cols: seg bapof siz Tik sed Puf mugid
[-37.7  12.4 -32.3 -18.3   2.0  29.3  45.5] = C
[-20.3  27.0  30.3  -5.8  -7.5  25.1 -61.4] = E
[ 50.4 -31.1 -73.8 -37.4   5.7  -2.4 -51.6] = L
[-26.2 -24.6 -28.2 -80.9  -5.9  23.7  54.7] = Y
[ 16.6 -18.1 -33.5 -65.9  -6.3  -6.7   1.8] = X
[-30.6 -29.0   3.9 -37.6  -7.7  20.9  41.9] = N
[ 28.3  22.3  57.6   5.0  -6.8  51.8 -12.2] = W
col: [ 5.7 -5.9 -6.3]  sed
where: [-6.7]  X, 5
where: [-37.7]  C, 0

cols: Q H T R S
[  0.5   1.8  -9.3  -8.0 -21.1] : bubom
[ 0.5  7.2 -5.1 13.4 26.7] : dubi
[  6.1   1.8  -5.3 -14.6  -0.9] : nanub
[  9.0   1.0   1.9 -13.4  -7.7] : Gek
[ 8.1  2.3 -9.2 -8.0  0.8] : rezag
[  7.6 -31.2  15.3   0.9   6.2] : sumeb
[ -3.3 -39.2  28.0  84.6   7.7] : gug
[ -3.2 -38.8  26.1  84.2   7.9] : vined
tail: [ 1.8 -5.3]  [-14.6  -0.9]
tail: [-9.2 -8.0]  [0.8]
col: [26.7 -0.9 -7.7  0.8  6.2  7.7]  S

cols: nuno Kisuz zib vupib Zub Mipo kazi refo Mag sug
[ 57.9 -79.8  82.5  -9.4 -32.3 -44.6  39.4 -43.1  68.1 -40.6] = pezam
[ -2.6 -49.8  41.5  -6.6  78.4 -16.1 -82.7  51.9  40.9  47.5] = vepi
[-12.5   9.8  -1.3   9.4   4.8   1.0   7.6   4.1   6.8   8.7] = lim
[  5.5  31.6 -14.5  -1.9 -75.7  -3.6  68.6 -37.1 -36.9 -42.0] = sosi
[-25.2  31.8 -72.2 -13.3  40.2  19.4 -29.9   8.5  35.3  10.3] = Banem
[ 5.4 31.6 -2.6  0.9 -1.4 -0.4 -0.7  2.4  4.6  4.1] = tanib
[ 12.5  -7.4   6.7   4.9  -6.2 -11.0   7.7 -22.0   0.7  -9.5] = dono
[  9.0 -10.8   2.7   5.0  -5.8  -3.4   4.3  -9.5   4.9  -7.2] = namod
[ 15.6 -36.2  24.5   8.6  27.7  -5.8 -22.4   8.5  35.3  10.4] = fito
where: [51.9]  vepi, 7
where: [24.5]  fito, 2
tail: [  9.0 -10.8   2.7   5.0  -5.8]  [-3.4  4.3 -9.5  4.9 -7.2]
where: [8.7]  lim, 9
tail: [ 5.5 31.6]  [-14.5  -1.9 -75.7  -3.6  68.6 -37.1 -36.9 -42.0]
col: [12.5  9.0]  nuno

cols: Pora pori lutu firov mani
[ 25.5 -51.3 -37.0   5.8  32.7] : sosu
[ 25.5 -51.3  25.7  59.3  -6.3] : damuz
[ 25.5 -51.4  -5.9 -15.9  19.3] : Rakor
[ 25.5 -51.3 -37.0   5.7  32.7] : vep
col: [-51.3 -51.4 -51.3]  pori
where: [-51.4]  Rakor, 1
tail: [-51.3  25.7  59.3]  [-6.3]
where: [-6.3]  damuz, 4
tail: [-37.0   5.7]  [32.7]

cols: papev lem bogit fusat Sumat Fasud rok lib
[ 0.5  7.7  0.7 -3.4 -4.8  3.7  9.5  5.8] = zel
[  0.4   7.7   0.7   3.6 -78.1 -25.7  81.2 -26.0] = risa
[-12.7  -4.1 -13.2 -12.8   2.0   1.9  14.9  15.1] = vofi
col: [ -4.8 -78.1]  Sumat
tail: [0.5 7.7 0.7]  [-3.4 -4.8  3.7  9.5  5.8]
where: [3.7]  zel, 5
col: [-26.0  15.1]  lib
col: [  3.6 -12.8]  fusat
tail: [0.4 7.7]  [  0.7   3.6 -78.1 -25.7  81.2 -26.0]

cols: lika vulu neri zagi valod zod
[-31.4 -20.1  76.3 -63.7 -13.1 -31.5] : zada
[-29.2 -20.1  76.4 -20.0 -13.1 -31.5] : pavi
[-29.2 -20.1  76.3 -63.7 -13.1 -60.4] : Tudot
[25.0 -9.1 77.9 50.5 26.4 22.4] : seva
tail: [77.9 50.5 26.4]  [22.4]
where: [-20.0]  pavi, 3
which: [-29.2 -20.1  76.3 -63.7 -13.1 -60.4]  Tudot

